In the data rows, zero lies at 4.5, halfway between 4 and 5.
Every row has a hidden score. In each pair, how much higher is the second row's than the first's? 10 means about the same, 20 much higher and 0 much lower. The score is a weighted sum of the row's numbers plus the product of two more (or one squared), each taken from its middle value.
[5 8 1 2 2 7 6 7 2 2 2 7]
[5 5 5 4 4 4 6 6 3 3 3 6] -> 5
[2 4 6 5 4 3 7 8 2 3 2 7]
[3 1 9 7 9 2 3 3 7 7 7 2] -> 6
[4 3 7 6 7 3 2 2 7 7 7 3]
[8 7 3 3 3 6 4 4 4 5 5 4] -> 17
[4 5 4 4 3 5 6 7 3 2 3 6]
[3 3 6 6 7 3 5 5 3 3 3 5] -> 13
[5 7 2 3 2 6 6 6 4 3 3 6]
[4 2 8 6 7 2 1 1 8 8 9 1] -> 4
[5 5 4 4 4 4 6 6 3 3 3 6]
[5 4 5 5 5 4 5 6 3 3 3 5] -> 7
[4 2 7 6 7 2 2 1 8 9 8 0]
[5 7 2 2 2 6 6 6 3 2 3 6] -> 19
[6 7 2 3 2 7 6 7 3 2 2 7]
[4 5 4 4 4 5 5 6 4 5 4 5] -> 10
[7 7 3 4 2 6 5 6 3 4 3 6]
[4 2 7 6 7 3 5 3 5 5 5 4] -> 18
[5 4 5 5 4 4 4 3 6 6 6 4]
[4 5 4 4 4 5 5 5 4 4 4 5] -> 17
[5 4 5 5 5 4 4 4 6 6 6 3]
[3 2 7 6 7 3 3 2 6 6 6 3] -> 14
[4 5 4 5 4 5 5 6 4 4 4 6]
[5 5 4 4 4 4 7 7 2 3 2 6] -> 7
[4 5 4 5 4 5 6 7 3 3 3 6]
[4 4 6 5 5 3 4 4 5 5 5 4] -> 11
[4 2 7 7 8 3 3 2 7 6 7 3]
[6 7 3 3 2 6 5 6 4 4 3 6] -> 6
[6 7 4 3 3 6 6 7 3 3 3 7]
[6 6 4 4 4 5 6 7 3 2 2 6] -> 2
[5 5 3 4 4 5 4 3 5 5 5 4]
[3 4 4 4 4 4 7 8 2 2 2 7] -> 13
[4 3 6 5 6 3 2 1 7 7 8 1]
[3 4 4 5 4 4 6 7 3 3 3 6] -> 14
[3 1 8 7 8 2 2 2 7 7 7 2]
[6 5 4 4 4 5 6 6 2 2 2 6] -> 7
[5 6 3 3 3 5 5 5 4 3 3 6]
[3 3 6 6 6 3 5 5 4 4 4 5] -> 11
[4 4 6 5 5 4 3 3 6 7 6 2]
[5 6 4 3 3 6 4 5 5 5 5 3] -> 14
[4 3 6 5 5 3 4 4 5 6 5 3]
[5 5 3 3 3 5 4 4 5 6 5 4] -> 11
[5 6 3 3 2 5 6 6 3 3 3 6]
[5 6 3 4 3 6 4 4 5 5 5 4] -> 10
[6 6 5 3 3 5 4 4 6 6 5 4]
[3 3 6 5 6 3 4 4 5 5 5 4] -> 12
[7 6 3 3 3 6 5 4 3 3 3 5]
[5 4 5 5 5 3 5 4 4 4 4 4] -> 9
[6 5 4 3 4 5 4 4 4 4 4 4]
[4 4 4 5 5 4 3 3 6 6 6 4] -> 4
[3 3 6 5 6 3 3 2 7 6 7 2]
[4 4 4 5 5 4 6 6 2 2 2 7] -> 11
[3 1 8 7 9 2 2 2 7 7 7 2]
[4 6 3 4 3 5 6 7 2 3 2 6] -> 8
[4 2 7 6 7 3 2 1 7 7 8 2]
[4 1 7 7 8 3 3 2 6 6 7 3] -> 12
[4 6 3 3 2 5 7 7 3 3 3 6]
[5 4 4 4 5 5 7 5 3 2 2 6] -> 8
[3 4 6 5 5 4 2 4 7 7 7 3]
[3 5 4 4 3 5 5 7 5 5 4 5] -> 12
[4 3 6 6 6 4 3 2 7 6 7 2]
[5 7 2 3 3 6 7 6 2 2 3 7] -> 14
[3 3 6 5 5 4 3 4 6 6 6 3]
[3 4 5 5 5 4 3 3 7 6 7 3] -> 11
[4 3 6 6 6 3 5 5 4 5 4 4]
[2 2 7 6 7 3 1 1 8 9 9 2] -> 3
[4 3 6 6 7 3 3 3 5 6 6 4]
[3 3 6 6 6 4 3 3 6 6 7 3] -> 12
[3 4 5 5 4 4 3 5 6 6 6 3]
[5 5 4 4 3 5 5 5 4 4 4 5] -> 10
[4 4 6 5 5 4 6 7 2 3 2 6]
[6 5 4 4 4 5 6 5 3 3 3 6] -> 14
[5 7 1 4 2 6 7 7 2 2 2 8]
[3 2 7 6 7 3 5 5 4 5 4 4] -> 8
[2 2 8 7 7 3 3 5 6 7 6 4]
[5 6 3 4 3 6 4 4 5 5 5 3] -> 12
[5 5 4 4 4 5 4 4 5 5 5 5]
[5 4 5 5 5 4 3 3 6 6 6 3] -> 9
[3 3 6 5 6 4 3 4 6 6 6 3]
[4 5 3 4 3 6 5 6 4 4 4 6] -> 8
[2 2 7 6 7 3 4 5 5 5 5 4]
[7 6 4 4 4 5 5 4 4 4 3 5] -> 4
[5 5 4 5 4 4 6 6 3 3 3 6]
[2 1 9 7 9 2 2 2 8 8 8 2] -> 12
[5 5 4 4 4 5 5 4 5 4 4 4]
[6 6 3 4 3 5 4 4 5 5 4 5] -> 5
[4 4 5 5 5 4 5 6 3 3 3 6]
[2 2 6 6 7 3 3 4 6 6 6 4] -> 12
[6 4 5 5 6 4 3 1 7 7 7 2]
[4 4 4 5 5 5 2 2 7 7 7 3] -> 6
[3 5 4 4 4 5 5 6 4 4 4 6]
[4 4 5 5 5 4 4 4 5 5 5 4] -> 8
[5 6 3 3 3 5 5 5 4 5 5 4]
[4 4 5 5 5 4 5 4 4 4 4 5] -> 10
[2 2 7 6 7 3 1 1 8 8 8 1]
[7 7 3 4 3 5 8 7 0 1 1 8] -> 6
[5 3 5 5 6 4 2 2 6 7 7 3]
[4 4 5 5 5 4 5 5 4 4 4 5] -> 14
[4 4 4 5 5 4 4 4 5 5 5 4]
[4 4 6 5 5 3 3 2 7 7 7 3] -> 3
[4 5 5 4 4 4 3 4 7 7 6 3]
[5 4 5 5 6 4 2 2 7 7 7 2] -> 13
[3 3 7 5 6 4 4 5 6 5 5 4]
[1 1 7 6 7 3 6 7 3 4 3 5] -> 12
[4 4 5 5 5 5 5 6 3 3 3 6]
[4 3 6 6 6 3 2 1 7 7 7 2] -> 7
[4 2 6 6 7 3 5 3 5 5 5 4]
[2 2 8 6 7 2 2 2 8 8 8 2] -> 6
[5 7 3 3 2 6 7 9 1 2 1 8]
[5 6 3 3 2 5 7 7 2 2 2 6] -> 13
[5 5 4 5 4 5 4 4 4 4 4 5]
[6 7 2 2 2 6 6 6 2 2 3 6] -> 17
[3 4 4 4 4 4 6 7 3 3 3 6]
[4 5 4 4 4 4 3 3 6 6 6 3] -> 5
[5 7 2 2 2 6 6 7 3 3 3 7]
[5 4 3 4 4 4 5 4 4 4 4 5] -> 8
[5 3 7 6 8 3 2 1 7 7 7 2]
[5 5 5 4 4 4 5 6 4 4 3 5] -> 6
[4 4 5 5 4 4 6 7 2 2 2 6]
[6 8 1 2 2 8 5 5 4 4 4 6] -> 18
[6 5 4 4 4 5 5 4 4 4 4 5]
[3 3 6 6 6 3 3 3 7 6 7 3] -> 11
[7 8 2 3 2 8 5 4 4 3 4 6]
[4 3 5 5 5 4 5 5 3 4 4 5] -> 5
[4 6 3 3 3 6 6 6 3 3 3 6]
[6 6 4 4 4 5 6 6 2 2 2 6] -> 4
[6 6 2 4 3 6 6 6 3 3 3 7]
[3 2 6 6 6 3 3 3 7 6 7 2] -> 14
[5 6 3 3 3 5 6 7 2 2 2 7]
[5 5 4 4 4 5 3 3 7 7 6 3] -> 7
[6 6 4 4 4 5 6 6 3 3 2 6]
[7 7 3 3 3 6 5 4 4 4 4 5] -> 18
[3 2 7 6 7 3 4 4 6 6 6 3]
[4 5 4 4 4 4 6 6 4 4 4 5] -> 11
[5 5 4 4 4 5 7 7 1 2 2 6]
[7 7 2 2 2 6 6 5 3 3 3 6] -> 18
[3 4 6 5 5 3 4 5 5 5 5 4]
[5 5 4 4 4 5 2 2 7 7 7 1] -> 10
[3 3 8 6 7 3 3 4 7 6 6 3]
[4 4 5 5 4 4 4 5 6 6 6 3] -> 7
[5 3 5 5 5 4 5 4 4 4 4 5]
[5 5 4 4 4 5 7 7 2 2 2 7] -> 9
[5 6 3 4 3 5 5 5 4 4 4 5]
[4 3 6 6 6 4 2 1 7 7 7 2] -> 9
[5 6 2 4 3 7 6 7 2 2 2 8]
[6 6 4 5 4 5 4 4 5 4 4 5] -> 8
[4 3 6 5 5 4 6 6 3 3 3 6]
[5 5 4 4 4 5 6 5 3 2 2 6] -> 12
[3 2 7 6 7 3 3 4 6 6 6 3]
[3 2 8 6 8 3 4 4 6 6 6 3] -> 9
[3 3 6 6 6 4 4 5 5 5 5 5]
[7 7 2 4 3 6 5 4 3 4 4 6] -> 7
[2 2 6 7 7 3 2 2 7 7 7 3]
[4 3 7 6 7 3 2 1 8 8 8 1] -> 9
[5 6 3 3 2 6 4 5 6 6 6 3]
[3 3 5 5 5 4 5 5 5 5 4 5] -> 11
[7 8 2 2 2 7 5 5 4 3 4 5]
[4 6 3 4 3 5 5 5 4 4 4 5] -> 3
[3 4 4 4 4 5 4 4 6 6 6 4]
[5 6 3 3 2 5 6 6 4 4 4 5] -> 9
[0 1 9 7 8 2 4 5 6 6 6 4]
[5 8 1 2 2 7 6 6 3 2 3 7] -> 11
[3 2 7 6 7 3 3 4 6 6 6 3]
[4 5 4 5 4 5 4 4 5 5 5 4] -> 9
[5 6 3 4 3 5 6 7 3 3 3 6]
[5 7 3 4 3 6 5 6 4 4 4 5] -> 10
[5 5 4 5 4 5 3 4 6 6 6 3]
[4 7 3 3 2 6 6 7 3 3 3 6] -> 15
[4 5 3 4 4 5 6 6 3 3 2 7]
[7 7 2 2 3 6 6 5 2 2 2 6] -> 13
[3 2 9 7 8 2 3 3 7 8 7 3]
[5 4 4 4 5 5 3 2 6 6 6 3] -> 17
[4 3 5 5 5 4 4 3 6 6 6 4]
[5 3 6 6 7 3 3 1 6 6 6 3] -> 12
[4 7 2 3 2 5 7 8 2 2 2 7]
[5 6 2 3 3 6 6 5 3 2 3 6] -> 13
[5 6 3 4 3 6 4 4 5 5 5 3]
[3 1 8 7 8 2 3 3 6 6 7 3] -> 12
[7 7 2 3 3 7 4 3 5 5 5 4]
[6 8 1 2 2 7 6 6 3 2 3 7] -> 11
[3 3 6 5 6 4 4 4 5 5 5 4]
[2 5 3 4 3 5 6 7 3 3 3 6] -> 13
[4 2 6 6 7 3 4 3 5 5 5 4]
[4 3 5 6 6 4 2 2 7 7 7 2] -> 7
[3 3 5 5 5 4 6 7 1 2 2 7]
[3 5 4 4 4 5 6 7 2 3 2 7] -> 8
[4 4 5 5 5 4 7 7 2 2 2 6]
[5 3 5 5 6 4 3 2 6 6 6 3] -> 13
[5 5 4 4 3 4 6 7 2 3 2 6]
[3 3 6 7 7 4 2 3 7 6 7 4] -> 13
[2 1 8 7 8 2 3 3 7 7 7 2]
[4 4 5 6 6 4 6 7 2 2 2 6] -> 5
[4 4 6 5 5 4 4 4 5 5 5 4]
[3 4 5 5 5 4 6 7 3 3 3 6] -> 12
[7 6 3 4 3 5 6 6 2 2 2 6]
[4 4 6 5 5 3 7 7 2 3 2 5] -> 7
[5 7 3 3 3 5 8 9 1 0 1 8]
[4 3 6 6 6 4 4 5 5 5 5 4] -> 7
[4 7 2 3 2 6 7 9 1 1 1 8]
[3 3 6 6 6 4 4 4 6 6 6 3] -> 8
[5 5 4 4 4 4 6 5 2 3 2 6]
[4 2 7 6 7 3 4 4 4 5 5 4] -> 9
[3 2 7 7 8 3 3 3 6 6 6 4]
[5 5 4 5 5 5 4 4 5 5 5 4] -> 8
[4 5 4 4 4 5 6 6 3 3 3 6]
[5 6 3 3 3 6 6 7 2 3 3 7] -> 10
[3 1 8 6 7 2 4 3 6 6 6 3]
[6 6 3 4 3 5 6 7 2 2 2 6] -> 5
[7 7 4 3 3 6 5 5 3 3 3 5]
[5 6 3 4 3 6 5 5 4 4 4 5] -> 8
[4 4 6 5 5 4 5 5 5 5 4 4]
[4 2 7 6 8 2 2 0 8 8 8 1] -> 15
[3 3 6 6 6 3 4 4 5 5 5 4]
[2 4 4 5 4 5 7 8 1 2 1 8] -> 13
[3 2 6 6 6 3 3 3 6 6 6 3]
[4 2 6 6 7 3 4 4 4 4 5 4] -> 12
[5 3 6 5 6 4 3 2 7 7 7 2]
[4 2 6 6 7 3 4 3 6 5 5 4] -> 12
[5 4 4 5 5 5 3 3 6 6 6 4]
[4 4 5 5 5 4 5 6 4 3 3 5] -> 12
[6 5 5 4 4 5 4 5 5 5 5 4]
[8 7 3 3 3 6 5 4 4 4 4 5] -> 15
[4 2 6 5 6 3 3 2 6 7 7 2]
[7 7 2 3 3 6 6 6 3 3 3 6] -> 11
[5 4 5 4 4 4 6 6 2 2 2 6]
[5 6 3 3 3 6 6 7 2 2 2 7] -> 12
[4 3 6 6 6 4 5 4 5 4 4 4]
[5 6 4 4 3 4 6 7 2 3 2 6] -> 8
[5 7 2 3 2 6 6 6 2 2 2 7]
[3 4 5 5 5 4 4 4 5 5 5 4] -> 11
[6 7 3 3 3 5 6 5 3 3 3 6]
[5 4 5 5 5 4 6 5 3 3 3 6] -> 8
[5 6 2 3 3 6 4 4 5 5 5 4]
[3 3 6 6 6 3 4 4 5 5 5 4] -> 10
[4 6 3 4 3 6 5 5 4 4 4 5]
[4 2 7 6 8 3 5 4 3 4 4 4] -> 8
[6 7 2 3 2 7 5 5 4 4 4 5]
[5 5 4 4 4 5 4 4 5 4 4 5] -> 10
[4 3 5 6 6 4 4 4 5 5 5 4]
[7 8 1 2 2 6 7 7 2 2 2 7] -> 12
[2 2 6 6 6 3 3 4 6 6 6 4]
[4 3 6 5 6 3 3 3 5 6 6 3] -> 8
